One turn moves each row of this set onto another row. After a few examples, where does it send each row asked below?
j379: [ -2   1   8   2  -1   6  13  -6   2  -3   4  -9  -1   0   3   4   3  -1
  -6   4   1   1  -2 -10  -1   6   5   8   3  -7   4   0   3  -7  -6   2
  -7  -4  -5]
j673: [ -5   7  -2   7  -2   1  -2 -11  10  -4  -6   3   5   1   2   4  -2  -2
   4   7  -2  -2   2   4   3   9   4   4  22  -3   0   6  -4  -2  -6  -2
   1  -1 -15]
j324: [ -1  -4   7  -6  13 -16   2  -3  13  -3  -5 -11   6 -10   0   7  -2  -4
  -7   8  -3   3   8  -5  -6  -5 -10   6   6   4  -7   0   4  -1  -9   1
  -4  -1  -5]
j889: [  1   4   5   5   3 -23   5 -16  14 -11   3 -11   0 -14   2  -4   2   1
   0   7  -1   5  -1  -4  -1   0  -5   0   0   9  -1   0  -3   4  -8   0
  -7  -5 -10]
j33: [  1   2   3   1  11 -25   0 -12  12  -4  -2 -10   1  -5   3  -2  -5   2
  -4   4   0   6   4  -4  -4  -4  -9   1   2   6  -4  -2  -1  12  -1   0
   1   1  -9]
j58: [ -6  -2   1  -1  10 -15   6  -5  20   1  -1  -6   1  -7   0   0   0  -8
  -9   6  -1   4   5  -4   3  -5   0  10  13   0  -7   0   9  -6  -4   6
   3 -11  -4]
j874: [  1   6   2  11  -5  -8  10 -10  -2   9  -2  -9  -1   4   4  -5   4   0
   1  13   8  -4  -3  -2  -5   6  -2  10   5  -3   8   1  -5   3  -7   9
  -3   0  -6]
j846: [ -2  -9   1   2  -3  -5  -3 -10  -1  -6   0  -2   5   2  -2   4  -8  -7
 -14  12   4   3  -1   1  -1   1  -1  -3   2  -3  -2   0  11   7  -3  -7
   2  -1 -13]
j234: [  2  -1   6  -5   8 -16   7  -1  13  -7   1 -14  -1 -13   4   3   2  -2
  -1   8  -2   2   2  -5  -1  -2  -8   1  -2   9  -1   0   2  -8  -9  -3
  -9  -4  -3]
j368: [  5   3  -3   5   6 -24  12  -7  11   4   0  -8   1  -4  -1  -8  -5  -7
  -2   6   2   7  -3  -5   2   6   2   4  -3   2  -7  -3   0  -4  -7   6
  -1 -13  -9]
j539: [ -1   5  -1  -2   1  -2   5   6   1  -1  -1 -13   4  -2   1   6   4   1
   0   9   0   5   7   0  -4  12  -2   7   5   3  11   7  -4  -4 -16  11
  -4   2 -10]
j921: [  5  -3   0   2   8 -16  14   1  17  -5   2  -7  -4  -5   3  -3   2  -9
  -4   5  -1   5   1  -2   2   1  -2   6   3   2  -3   0   9 -13  -8   4
   2 -10  -4]
j928: [ 0 11 -2  3  2  1 -2 -5 -1  2 -5 -1 -3  1  2  7 -9  2  1  3 -7  2 -2  4
 -1 14 -2 -4  9  1 -1  5 -3  5  3 -4  3 -2 -9]
j157: [ -9  -9   2  -4  -3  -4  -4  -8   3  -3   4  -4   5  -4  -4   7  -8  -7
 -10  13   3   8   1  -1   3   4   3  -3   8  -4  -1   1   8   7  -8  -5
  -3  -7 -12]
j364: [ -2   9  -3   1   6 -19   3  -3   7  -8   3 -15   2 -16   1   3  -1   0
  -1  16  -5   5   1   5  -1   0  -7   7   5  10   0   3   7  -9  -5   7
   2  -7  -5]
j983: [ -2  -1   3  -1  -1  -7   3  -2   9   8  -1   2  12  -4   2  -2  -4  -9
  -7  12   7   4   5   7   0  14 -11  -6   7   5   9   8   0   9  -8  -1
   2  -5 -13]
j201: [ -4  13   0   0  12 -16   2  -7  12  -5   2  -8  11 -13   2   3  -4  -4
  -9  10  -4   8  12   0   0   2  -9   6   7  11  -3   3   7  -2  -3   5
   1  -3  -8]
j190: [  3   9   3   1   8 -17  13  -3   8  -3   5 -10   1 -10   6  -2  -5  -8
   2  17   2   2  -3   2  -1   3  -8  13   8   1  -1  -5   8  -8  -1   3
  -5  -8  -4]
j15: [  5   2   7   9   1 -26  15 -13  12  -9   2  -3   4  -7   3  -4   0  -4
   0  11   2   1  -6   1  -2   3  -7   8   7  -2  -3  -5   4   0  -8   6
  -7  -8 -11]
j333: [ -5   4   3   1   9 -23   9  -7  13  11  -1  -7   4  -3   1  -4  -6  -1
  -7   3   2   1  -2  -5   4   2  -1   5   4   1  -6  -4   2   3   2   4
  -2 -16  -8]
j819: [-12  -8   4  -7  -3  -6   0  -1   6   3   5  -2   4  -4  -1   7  -6  -4
  -8  10   3   6  -2   4   6   7   0  -4  13  -4   5   3   6   7  -7  -2
  -3 -11 -11]
j551: [ -4  -2   0   3  -7  -7   1  -6   2   4  -3  -1   8   0   4  -6   1  -6
 -12  15  11  -2   3   4   2  -2  -5  -4   7   6   4   7   5  -4   1  -7
   2   2 -12]
j431: [ -1   7  -4   6  -1  -2   9  -1   3   3   1  -9  -2   3   3  -3   5  -3
   2  13   6   2   4   1  -2   7   0  13  13   0  11   5  -1  -5 -10  12
   3   1  -5]
j614: [ -3  -1   1   2  -6  -7   2  -5   7   6  -4   1  15  -5   3  -5   1  -9
 -10  16  10   0   7   5   0   6  -9  -5   8   7   7  10   1  -1  -7  -3
   1   0 -14]
j459: [  1   3  -1   3   3 -28   4  -5   4  -2  -4 -12   8 -12  -3   2  -2   3
  -3  11  -3   3  -3   0  -1   4  -5   2  -4   6  -5   1  -2  -5 -11   9
  -5  -9 -13]
j77: [ -8  -4   4  -4  -1  -7   4   1  10   6   4   1   5  -2   2   1  -5  -5
  -7   8   4   6  -1   9   4  12  -7  -7  10  -1  10   6   4  11  -7   0
   2 -11 -12]
j247: [ -6   7   1   5   1  -3  -2  -8   5   5  -6  -2   0   5   7   3  -2   3
   6   5   2  -8  -1   3   4   9   0   0  13  -1   3   2  -9   2  -2 -10
  -7  -2 -11]
j852: [  0   1   4   6   4 -29  12  -9  12  -4  -1  -1   4   1   4  -3   0   3
  -6   4   4   4  -1   1   2  -6  -7   6  14  -1  -3  -3   5   1   0   5
  -2  -2 -13]
j458: [  0   2   6  13  -6  -5   5 -15  -2  -3  -4  -9   0  -3   0   2   7   6
  -4  11   0  -5  -1  -3  -9   3  -5   4  -1   0   6   4  -3   5  -9   8
  -1   2  -5]
j382: [  0   4  -3  10   6   4  -3 -11   8  -1  -2   2  -1   5   2   5   1  -7
   0   6  -4  -1  10   1  -2  14   0  -1   8   0  -5   6  -1   1  -5  -6
   2   1  -6]
j816: [ -1   7  -1   1   1  -5   6  -3   0  -2   2 -13   2   0   1   2   0   6
  -1   1   0   9   1  -5  -1  15   2   1  -3   1   9   5  -8   7 -11   9
  -3  -2 -14]
j834: [ -2   5   5   6  -1   7   3 -14   1  -7   3 -13  -2  -7   1   4   5   1
  -5  10  -2   0   3  -9  -6   2   1   6   0   1   5   5   2   0  -7   1
  -1   1  -1]
j514: [ -1  -7   0   4  -4  -7   0  -7  -3   0  -3  -2   5   5   3  -2  -5  -5
 -13  13   9  -2  -2   3  -1  -3  -4  -4   2   0   1   1   9   2   3  -9
   2   1 -11]
j825: [ -4   5   5   4   9 -26   6  -5  10   0  -5  -6  12  -8  -2   5  -2   5
 -11   3  -6   2   2   2  -1   4 -12   1  -2   6  -3   1   4   4  -5   8
  -1 -10 -11]
j750: [ -5   3  -2   8  -5  -4   0  -5   1   3  -6   4  -4   3   0   9   2   6
  -3   1  -6  -1  -2   3   4   9   2  -5  14  -3  -5   8  -3  -4   0  -1
   0  -4 -11]
j24: [-1  0  3  9  5 -3 -2 -4  5 -2 -8  2  0  8  5 10  4  4  1  3 -4 -9  3  7
 -1 11 -7 -3  7 -2  1  5 -2  1 -6 -6 -2  1 -9]
j562: [  2   6   3   2   2   3   1  -4   1  -1 -11   2   8   0   2  11  -8  -4
   2   7  -6  -2   1   3  -4  14  -4   3  13  -4  -2   3  -3  -2  -7  -2
  -3   0 -13]
j109: [ -1   2   3   7  -3  -3  14  -5   4  -5   4  -7   0   4   1   1   4   4
  -5  -3   1   6  -4  -7   2  11   7   4   2  -7   7   1   0   1  -7   9
  -2  -8 -13]
j173: [ -3   8   5  -3   9 -19  12  -4   9   2   1  -5  10  -5   6   0  -5  -7
  -5  10   6   4   6  -3   2  -3  -8  12  15   3  -4  -3   6  -9   1   2
  -9  -2  -9]
j413: [-3  2  0  4  1  0  1 -8  1  7 -6  2  2  4  0  7  0 -5 -1  6  0 -2  5 -4
  2 13  4 -1 12 -3 -9  4 -5 -6 -4 -6 -9 -1 -8]

j368 goes to j190
j816 goes to j874
Now find these:
j673 goes to j382
j157 goes to j983
j33 goes to j333

One turn moves each row of this set onto another row. After a few examples, where does it send each row asked below?
j483: [-2  2  1  9 -1 -7 -2 -5 -4  6  2 -3 -4]
j714: [-6 -3  5  0 -4  3 -4  7 -2 -7  7  0  7]
j908: [ -6  -3  10  -7   2   7  -2  -3  -5  -4  -4 -13  -4]
j237: [-12   2   6   1  -9  -4  -7  -3   2   2  -2  -8  -7]
j472: [-8  7  7  1  1  7 -8 -6  2 -4  8 -5  4]
j118: [-13  -1   6  -5   1  12  -7  -6   2  -5  -2  -1  -4]
j11: [-2  6  8 -8  3  7  4 -8  4  1 -3  1 -7]
j153: [ 1  2 10  5  0  5  9 -5  4 -4 -5  7  2]
j145: [ -4 -10   1  -2  -5   2   5  -9   0  -8 -10  -7   7]
j712: [ -6   0   3 -13  -4  -8  -6  -6   2  -1  -2   2   5]
j715: [-13  -3   4   0   1   2  -2   4  -4  -6   7  -5   6]
j803: [ -3   6  -3  -2   7   3   1 -10  -4  -2   0  -9   9]
j633: [-4 -3 -6  2 -1 -4  7 -1  7 -3  1  2  8]
j373: [  1   4   4   3  -1  -3   6  -4   3 -11   0 -12  -1]
j187: [ -3   4  12  -3  -5  -1 -10  -1  -3  -4   2 -10  -3]
j791: [-12  -1   7   5 -10   1  -5  -1   3  -5 -10   4  -3]
j259: [-9 -1  8  1 -2  2 -4  5 -5 -8  6 -2  7]
j98: [ -2   4   3   8   1 -11  -4  -6   0   5  -2  -2  -1]
j390: [ -7  -2   1  -4  -3   6   2 -10  -6  -1   0 -16   3]
j794: [ -5   7  10 -10   3   5   2 -10   1  -2  -5  -1  -6]
j254: [ -5   9   9  -9  -2   3   2 -11   2   2  -5   1  -6]
j469: [-8 -3 14  7  1  5 10 -4 -4  2 -1 -4  4]
j182: [-2  3  0  9  0 -7 -2 -8 -2  9 -1  0  1]
j325: [ 1  6  2  7  2 -9 -4 -3  1  5 -1 -2  2]
j961: [ -6  -9  -1  -2  -8   1   5  -6   5  -6 -10  -5   7]
j296: [ 0 -5 -1 -1 -3 -3 -4 -4 -9 -7 -4  0 -9]
j807: [-12  -3   5  -1  -2   2  -1   6  -5  -6   5  -4  10]
j428: [ -2 -10   2  -2  -6   4   5  -5   0  -6 -13  -4   5]
j111: [ -5   8   9  -8  -5   4   1 -13   2  -1  -2   0  -7]
j490: [ -5   9   9  -8  -2   8   3 -11   3   0  -4   1  -5]
j215: [-1 -1 -1  5 -5  1  8 -9  3  2 -2  9  0]
j18: [ -4  -8  -1  -4  -7   0   5  -6   4  -9  -8 -10   3]
j713: [ -5  -9   3  -2  -5   4   4  -9   3  -8 -12  -4   5]
j161: [-5 -4  3  3 -3 -9 10  2  0 -2 -9 -4  7]
j232: [-11  -2   3  -1   0   2  -4   6  -4  -5   6  -2   8]
j991: [-2  4  2  9  3 -9 -6 -6 -1  4  1 -1  3]
j113: [ 0 -2 -2 -6  4 -4 -2  1  1 -6  0  7  8]
j872: [  3  -1   1  -5 -10   6  -1  -5   3   2   8  -1   5]
j516: [ 2  0  2 -2 -6 -9  4 -9 -5  4 -8  1  3]
j49: [-8 -5  3 -1  2  5  5  4  8  5  1 -1 -5]

j111 goes to j428
j712 goes to j791
j113 goes to j237
Now find these:
j49 goes to j373
j98 goes to j490
j259 goes to j182
j215 goes to j908
j472 goes to j516
j991 goes to j254
j483 goes to j11

One turn moves each row of this set onto another row. After a few examples, where does it send each row asked below?
j615: [  7  10  -3  -4   4   5  -7 -10   2  -1   7   2   0  -5   3  -2  -3]
j194: [ -3  -3   2   2  -1   3   0  13  -1   0   4  -6  -2   2 -12   0   0]
j61: [ 5  4  1  2  4 -2  8  9 -6 -5 10  8  0  1 -3  3  1]
j751: [-2  3  3  3 -7 -2  1 12 -7  3  4 -6  5 -4 -6  2 -4]
j683: [10 11  8  5  1 -2  2  0 -1  6  0  2  0  7 10 -7  0]
j915: [ 3  6  4  9 -1 -7  3  5 -1  0  3 -2 -5  4  6  5  9]
j966: [  7   1  -1 -11  -4   1  -6   6   3  -1  -5   7   2  -1  -7  -5  -4]
j591: [  7   4   0  -7  -1   5  -7   4   3   5   4   1   1  -1  -7  -7 -11]
j810: [  1   0  -7  -1  -1  -8   6  -7  -1   4   6  -1   0  -5   2 -12  -2]
j246: [  1   2   2  -6  -1   3  -3   3   3   2   5   2   6  -4   1  -2 -17]
j948: [-1  1 -5 -1  1 -6 -4 -7 -6 11  2  1 -3 -7 -6 -3  3]
j540: [-2 -7  3  4  9  9  0 -1  1  3 -7  1  0  4  5  2  2]
j699: [ 0  3 -3 12  0  1  7  5  0  0  0 -9  2  0  5 -2  8]
j674: [ 5  8  1 -8 -7  2 -7 -9 -1 -1 -4 -3  5 -7  3 -2 -3]
j652: [ 3 -6  1 -2  2  2  8 10 -3 -6  2  2  0  4 -8  0  2]
j543: [ 6  0  9  1  8  5  6 -3 -2  3 -1  3  0  9  9  1 -2]
j123: [ -5   5   0  -6   5  -1  -1  -7  -1   6  -5  -2   2  -2 -10   2   8]
j552: [ 3 11  0  5  0  0  7 10 -7  0  8  0  9 -4 -4 -1 -1]
j482: [-1 -7  0  8 -3 -2  5  2 -6  5  1 -7 -1 -1  6  6  2]
j30: [ 0  5  0 -6  3  1 -7  7  6 -5 -2 12  1 -4 -4  2 -4]
j896: [ 8  1  3  2 -1 -1 10  1 -6  2 -3 -5  1  7  2  4 10]
j251: [ 4  6  3  8 -6 -3 -4  4 -1  7 -8 -1  1 -1  7 -9  3]
j859: [  4  -3  -1  -8   0   1  -4 -10   2  -7   3   6  -3  -5   7   1  -5]
j620: [ 5 -2  0  8  5  5  3  1 -4  8  5 -8 -5  6 -1  4  6]
j528: [-5  5  0 -1  5 -7  7 -5  7 -3  8 -2 -3  2  2 -8 -2]
j824: [ -2   6  -1  -5   5   6  -1   4   6  -4   0   6  10  -6   0  -1 -10]
j478: [ 0 -1 -3 -7  1  7 -5 -7  9 -8 -3 -3  0 -2  0 -6  0]
j206: [ -4  -5   2   9   0   2  -7   4   1   6 -10  -1  -1  -3   4  -2   4]
j677: [ -2   4   3  -4  -4   1 -15  -5   6  -3   0  -4  -5  -4   0   1  -3]
j959: [-9  4  6 -7  4 -7  4 -6  4 -3 -2 -2  0  3 -2  3  2]

j543 goes to j540
j620 goes to j482
j859 goes to j478
Now find these:
j528 goes to j959
j552 goes to j61
j30 goes to j966

